0: [-0.61 -0.18 -0.73 -1.84 -0.05  0.79 -0.55  3.88  3.56  0.45 -1.35  0.94
 -3.15  0.46 -0.58  1.17]
1: [ 0.49 -0.77 -0.95 -0.98  0.2   0.95  0.61  1.26  0.91 -0.64 -0.57 -0.35
 -0.41  0.49  0.59  1.23]
2: [-1.11 -1.54 -0.72 -0.8   0.26  3.52 -0.06 -0.04 -0.48 -0.37 -0.07 -0.38
 -0.46  2.36 -0.5   0.05]
3: [-0.23 -1.08  0.06 -0.2   0.53 -0.76 -0.36  0.05 -0.4  -1.21 -0.09 -0.6
  0.67 -0.93 -0.3   0.15]
4: [ 4.15  0.02  0.08  0.73 -1.12 -1.96  0.4  -0.13  0.54 -0.01  0.    0.02
 -0.02 -0.01 -0.01  0.03]
5: [-1.11 -0.38 -1.69 -0.88  2.01  2.22 -0.92 -1.37 -1.05 -0.08 -1.   -0.11
 -0.07 -0.18  0.7   0.39]
6: [-1.65 -1.33 -0.02 -0.68  1.03 -0.28 -0.48  0.21 -0.57 -0.85 -0.77 -0.48
 -0.03 -0.52 -0.03  0.05]
7: [ 2.81 -1.17 -1.04 -0.83 -0.42 -0.67  0.71  1.22  1.27 -1.81  0.53 -0.53
  0.97 -0.51 -0.49  1.29]
8: [-0.98  1.64  1.7   1.75 -1.72 -2.26  0.34 -0.27 -0.95  1.44  0.82  1.02
 -0.67 -0.88  0.03 -1.2 ]
9: [-0.9  -1.02  0.4   0.14  0.53 -0.71 -0.52 -0.68 -0.75 -0.68 -0.29 -0.62
  0.4  -0.92 -0.18 -0.05]
10: [-0.8  -0.77 -1.1  -0.12  0.95  2.03  0.35 -0.51  0.03  0.38 -1.01 -0.26
 -0.46  0.34  0.9   0.66]
11: [ 1.18 -0.99 -1.03 -1.12  0.07  0.27  0.56  1.46  0.98 -1.2  -0.28 -0.38
  0.13  0.14  0.1   1.24]
12: [-1.75 -0.95 -0.63 -0.24  1.15  1.49 -0.17 -0.46 -0.49  0.12 -1.21 -0.35
 -0.45  0.16  0.74  0.25]
13: [-2.12 -0.75 -0.77 -0.75  1.71  1.4  -1.03 -0.92 -1.11 -0.06 -1.18 -0.46
 -0.39 -0.17  0.41  0.02]

[ 0.78 -1.38 -1.52 -0.94 -0.24  4.2   0.64  0.38  0.56 -0.45  0.32 -0.34
 -0.34  2.61 -0.43  0.77] 2 1 10
[-0.62  1.72  0.06  1.28 -1.59  0.47  1.62  0.28  0.31  2.45  0.15  1.05
 -1.55  0.32 -0.01  0.03] 8 10 1
[ 0.64  1.82  1.62  1.87 -2.23 -2.76  0.66 -0.05 -0.47  1.06  1.49  1.11
 -0.12 -0.97 -0.34 -0.96] 8 4 9
[-2.33  1.27  1.58  1.43 -1.18 -1.63  0.22 -0.27 -1.11  1.76  0.21  0.85
 -1.28 -0.87  0.36 -1.25] 8 9 6
[ 0.09 -0.69 -1.46 -0.17  0.71  2.47  0.63 -0.37  0.51  0.28 -0.93 -0.34
 -0.39  0.53  1.02  0.95] 10 1 12
[-1.22 -1.46 -0.05 -0.37  0.11  2.45 -0.68 -0.72 -1.24 -0.62  0.33 -0.51
  0.05  1.75 -1.   -0.45] 2 12 13
[-1.97  1.87  1.81  1.54 -1.35 -1.72  0.21 -0.12 -1.05  1.87  0.46  1.31
 -1.21 -0.43  0.33 -1.29] 8 9 6
[-0.32  1.58  1.42  1.64 -1.8  -2.39  0.62  0.1  -0.57  1.11  0.93  1.03
 -0.57 -0.93 -0.07 -0.97] 8 9 4
[-1.7   2.28  1.95  1.77 -1.58 -1.89  0.23 -0.03 -1.16  1.9   0.63  1.48
 -1.09 -0.22  0.31  0.03] 8 9 3
[-0.2   1.39  1.34  1.41 -1.82 -2.37  0.63  0.21 -0.45  1.05  1.02  0.99
 -0.02 -0.01 -0.01  0.03] 8 9 4
[-1.22 -0.93 -0.29 -1.12  0.54 -0.05 -0.23  1.02 -0.27 -0.7  -0.58 -0.28
 -0.12 -0.08  0.08  0.38] 6 3 9
[ 0.75 -0.54 -1.84 -0.25  0.76  2.86  0.77 -0.55  0.59 -0.01  0.    0.02
 -0.02 -0.01 -0.01  0.03] 10 1 5
[-0.21  1.28  0.7   0.38 -1.8  -1.51  1.17  1.5   0.62  1.08  0.67  0.98
 -1.45 -0.26  0.08 -0.23] 8 4 1
[-1.18  1.53  0.18  1.32 -1.1   0.39  1.05 -0.16 -0.28  2.34  0.    0.02
 -0.02 -0.01 -0.01  0.03] 8 10 12
[ 2.97  1.4   1.53  1.81 -1.2  -2.08 -0.25 -0.79 -0.16 -0.43  2.01  0.83
  1.68 -0.38 -0.79 -0.12] 4 8 3
[ 2.15 -1.25 -0.56 -0.65 -0.19 -1.2   0.39  0.7   0.68 -1.7   0.5  -0.42
  1.23 -0.69 -0.69  0.82] 7 11 3
[-1.62  2.4   2.01  1.81 -1.61 -1.88  0.23 -0.01 -1.13  1.91  0.74  1.53
 -1.11 -0.19  0.32 -1.33] 8 9 3
[ 0.36 -0.74 -0.95 -0.9   0.26  1.11  0.61  1.14  0.87 -0.51 -0.65 -0.37
 -0.45  0.51  0.66  1.18] 1 11 10
[-1.85 -0.97 -0.47 -0.18  1.09  1.38 -0.05 -0.29 -0.42  0.1  -1.22 -0.28
 -0.51  0.19  0.84  0.3 ] 12 10 13
[-1.32 -0.92 -0.31 -0.91  0.76  0.45 -0.16  0.75 -0.15 -0.01  0.    0.02
 -0.02 -0.01 -0.01  0.03] 6 12 3
[ 1.22 -1.13 -0.91 -1.1   0.08 -0.09  0.46  1.4   0.93 -1.39 -0.09 -0.45
  0.27 -0.09 -0.1   1.11] 11 1 7
[-0.21 -0.74 -0.78 -0.85  0.4   1.06  0.43  1.    0.59 -0.41 -0.77 -0.36
 -0.02 -0.01 -0.01  0.03] 1 11 10
[-0.29 -0.97 -0.65 -0.83  0.55  0.52  0.12  0.73  0.25 -0.73 -0.61 -0.4
 -0.15  0.04  0.31  0.73] 1 11 6
[-0.93  2.05  1.83  1.78 -1.78 -2.23  0.35 -0.05 -0.87  1.64  1.    1.29
 -0.77 -0.01 -0.01  0.03] 8 9 3
[-0.28 -0.55  0.42  0.11 -0.24  2.12 -0.61 -0.55 -0.99 -0.38  1.04  0.18
  0.26  2.07 -1.14 -0.56] 2 10 12
[ 3.26 -0.89 -0.88 -0.12 -0.77 -0.91  0.66  0.46  1.21 -1.43  0.88 -0.6
  1.46 -0.72 -0.62  1.24] 7 11 4
[ 1.83 -0.91 -2.67 -1.17  0.47  5.4   0.01 -1.24  0.08 -0.38  0.69 -0.35
 -0.05  2.3  -0.57  0.72] 2 10 5
[ 0.3   3.34  2.58  2.67 -2.37 -2.66  0.32 -0.18 -0.64  2.08  1.98  2.15
 -0.53 -0.29 -0.13 -1.46] 8 4 9
[-1.93  1.62  1.52 -0.67 -0.04 -2.24  0.64  0.31  0.87  1.79 -0.98 -0.6
 -0.1   0.21  0.4  -2.29] 8 9 6
